[[ 44 -16  -2 -33  56]
 [ 44 -16  -4  50  40]
 [ 33 -16  40 -63  42]
 [ 56 -16  -1  43  40]
 [ 32 -15 -11  67  16]]
:
[[-16  -4]
 [-16  40]]

[[ 17 -30  20   2]
 [-24  55  -9 -29]
 [-22  21 -32  -4]
 [ 35 -39  46  14]
 [ 17 -23  32 -19]]
:
[[ 55  -9]
 [ 21 -32]]

[[-12  48 -19]
 [  4 -36   4]
 [  9  -9  18]
 [-19  -2 -28]
 [ 57 -49 -24]]
:
[[-36   4]
 [ -9  18]]

[[30 -2 -4]
 [70 25 -2]
 [32 49 18]
 [62 15  4]]
:
[[25 -2]
 [49 18]]

[[ 58  49  -2  -1]
 [ -1  18   4 -46]
 [  5  49  12  25]
 [-37   2 -14 -44]]
:
[[18  4]
 [49 12]]

[[ 41 -13   7]
 [-17  62  62]
 [ -8 -39  52]]
:
[[ 62  62]
 [-39  52]]

[[ 34  66 -19 -59  11]
 [-50  41 -32 -51  11]
 [-26  62 -19 -56  11]]
:
[[ 41 -32]
 [ 62 -19]]

[[-45  45  46]
 [-58  62  41]
 [-69  70  22]
 [-67  69  26]]
:
[[62 41]
 [70 22]]
---
[[  2  47 -51  54 -16  28   3   2   3  13  20 -28]
 [ 10  67 -47  31 -18  43 -25 -13 -19   7  20 -56]
 [  7  60 -51  41 -18  39 -13  -7 -10  10  21 -45]
 [  5  57 -51  44 -17  36 -10  -5  -7  10  21 -42]
 [  5  54 -51  47 -17  33  -6  -3  -3  11  21 -38]
 [  8  63 -50  38 -18  40 -18  -9 -13  10  21 -50]
 [  4  52 -52  51 -16  31  -2   0   0  12  21 -34]]
:
[[-34  21  12   0   0  -2  31 -16  51 -52  52   4]
 [-50  21  10 -13  -9 -18  40 -18  38 -50  63   8]
 [-38  21  11  -3  -3  -6  33 -17  47 -51  54   5]
 [-42  21  10  -7  -5 -10  36 -17  44 -51  57   5]
 [-45  21  10 -10  -7 -13  39 -18  41 -51  60   7]
 [-56  20   7 -19 -13 -25  43 -18  31 -47  67  10]
 [-28  20  13   3   2   3  28 -16  54 -51  47   2]]

[[ 18  -1 -46  17 -10 -26 -30   0   1  13   1]
 [  5  25 -21  21  35  38  32 -31  21   8   7]
 [-42 -15  17   1 -48 -34 -47  44 -37  -5  -6]
 [ 28  -1 -61   3  -7 -21 -36 -16   2  22   3]
 [  3  42  -6  14  17  -5  51 -15 -20 -10   4]
 [-25 -11  49  -8   1  27  16  10   8 -23  -2]
 [ 29   5 -29  -2  16   9  15 -28  22  16   8]]
:
[[  8  16  22 -28  15   9  16  -2 -29   5  29]
 [ -2 -23   8  10  16  27   1  -8  49 -11 -25]
 [  4 -10 -20 -15  51  -5  17  14  -6  42   3]
 [  3  22   2 -16 -36 -21  -7   3 -61  -1  28]
 [ -6  -5 -37  44 -47 -34 -48   1  17 -15 -42]
 [  7   8  21 -31  32  38  35  21 -21  25   5]
 [  1  13   1   0 -30 -26 -10  17 -46  -1  18]]

[[-44 -25   4  34  35]
 [ 54  10  58  30  -2]
 [-23  17 -74 -50 -35]
 [ -6  39 -36  36 -45]]
:
[[-45  36 -36  39  -6]
 [-35 -50 -74  17 -23]
 [ -2  30  58  10  54]
 [ 35  34   4 -25 -44]]

[[  5  43  49  24 -37]
 [ -4 -21 -27 -11  16]
 [ -4   5 -24  14   8]
 [  8  22  45   7 -40]
 [-22  25  54 -10 -10]
 [-14  11  -8   7   7]
 [-22  72  55  38 -37]
 [ 24  24  30  24 -44]
 [ 12  18   5  23 -29]
 [ 39  -7  11   9 -49]
 [ 42  -2  -4  22 -50]]
:
[[-50  22  -4  -2  42]
 [-49   9  11  -7  39]
 [-29  23   5  18  12]
 [-44  24  30  24  24]
 [-37  38  55  72 -22]
 [  7   7  -8  11 -14]
 [-10 -10  54  25 -22]
 [-40   7  45  22   8]
 [  8  14 -24   5  -4]
 [ 16 -11 -27 -21  -4]
 [-37  24  49  43   5]]

[[ 12 -35   1  -3 -37  54 -28  38  23 -11 -43  16   5 -27 -71   0]
 [ -4   8 -28  24  25 -33  35 -12  39  19  34  35  18 -23  -3  57]]
:
[[ 57  -3 -23  18  35  34  19  39 -12  35 -33  25  24 -28   8  -4]
 [  0 -71 -27   5  16 -43 -11  23  38 -28  54 -37  -3   1 -35  12]]

[[  2  15   7  19   9  15]
 [-48   3   8  11  12  -8]
 [-36  28  35  34  24  16]
 [ 30  -3 -12 -10 -15 -21]
 [-56 -22   3   8  20  25]
 [-72 -46 -22 -10   1   9]]
:
[[  9   1 -10 -22 -46 -72]
 [ 25  20   8   3 -22 -56]
 [-21 -15 -10 -12  -3  30]
 [ 16  24  34  35  28 -36]
 [ -8  12  11   8   3 -48]
 [ 15   9  19   7  15   2]]

[[-63  11  10  -7]
 [-35  58   1  -2]
 [-23 -13 -12  12]
 [ 29  52  62 -65]
 [ 10  13  33  44]
 [ -2  -8  14 -24]
 [  5 -48  -8  -2]]
:
[[ -2  -8 -48   5]
 [-24  14  -8  -2]
 [ 44  33  13  10]
 [-65  62  52  29]
 [ 12 -12 -13 -23]
 [ -2   1  58 -35]
 [ -7  10  11 -63]]

[[ -5 -21 -31  17   7  -3 -15 -14  14 -15]
 [ 24 -18 -11  30  19 -41  33   5 -50  17]
 [-36  13  18  12 -27  11 -50 -26  29   3]
 [-20  48  -3  10 -37  24  11 -33   1  17]
 [ 20  18 -10  -7 -13 -35 -11  11 -30 -27]
 [-17  11  39 -41  13  -7  24  13  35  -7]
 [-21  15  30 -39  20  26   3 -11   8  16]
 [ -2 -57 -15 -41  -9   7  -1  16   8  36]
 [ 19  -7 -25  43  32 -16  10 -32  -4 -16]]
:
[[-16  -4 -32  10 -16  32  43 -25  -7  19]
 [ 36   8  16  -1   7  -9 -41 -15 -57  -2]
 [ 16   8 -11   3  26  20 -39  30  15 -21]
 [ -7  35  13  24  -7  13 -41  39  11 -17]
 [-27 -30  11 -11 -35 -13  -7 -10  18  20]
 [ 17   1 -33  11  24 -37  10  -3  48 -20]
 [  3  29 -26 -50  11 -27  12  18  13 -36]
 [ 17 -50   5  33 -41  19  30 -11 -18  24]
 [-15  14 -14 -15  -3   7  17 -31 -21  -5]]
---
[[ -9 -49   6  73 -21]
 [-53 -27 -34 -37 -42]]
:
[[-49   6]
 [-27 -34]]

[[ 23  -2  11 -25]
 [-44  -2 -10  45]
 [ 29  -1  -3  20]
 [ -1 -60  40 -12]]
:
[[ -2  11]
 [ -2 -10]]

[[  0  -3 -12 -26  13]
 [ 44  37  27  32  42]
 [-59 -38 -24 -27  42]]
:
[[ -3 -12]
 [ 37  27]]

[[-30  36  60 -11]
 [ 57  11  55   2]]
:
[[36 60]
 [11 55]]

[[-13  54  19 -18 -39]
 [ 41  27  22  30  43]]
:
[[54 19]
 [27 22]]

[[  0 -10  12 -12]
 [  6 -51  -9 -25]
 [-11  74  18  22]
 [  3  -7  19 -15]]
:
[[-10  12]
 [-51  -9]]

[[-21 -11 -30  66]
 [ 33 -13 -10 -29]
 [-30 -13  12 -12]]
:
[[-11 -30]
 [-13 -10]]

[[ 16   8  36  -2 -17]
 [ -4  11  57  21  23]
 [ 31  37 -53   9  27]
 [  0   3   6 -15 -28]]
:
[[ 8 36]
 [11 57]]
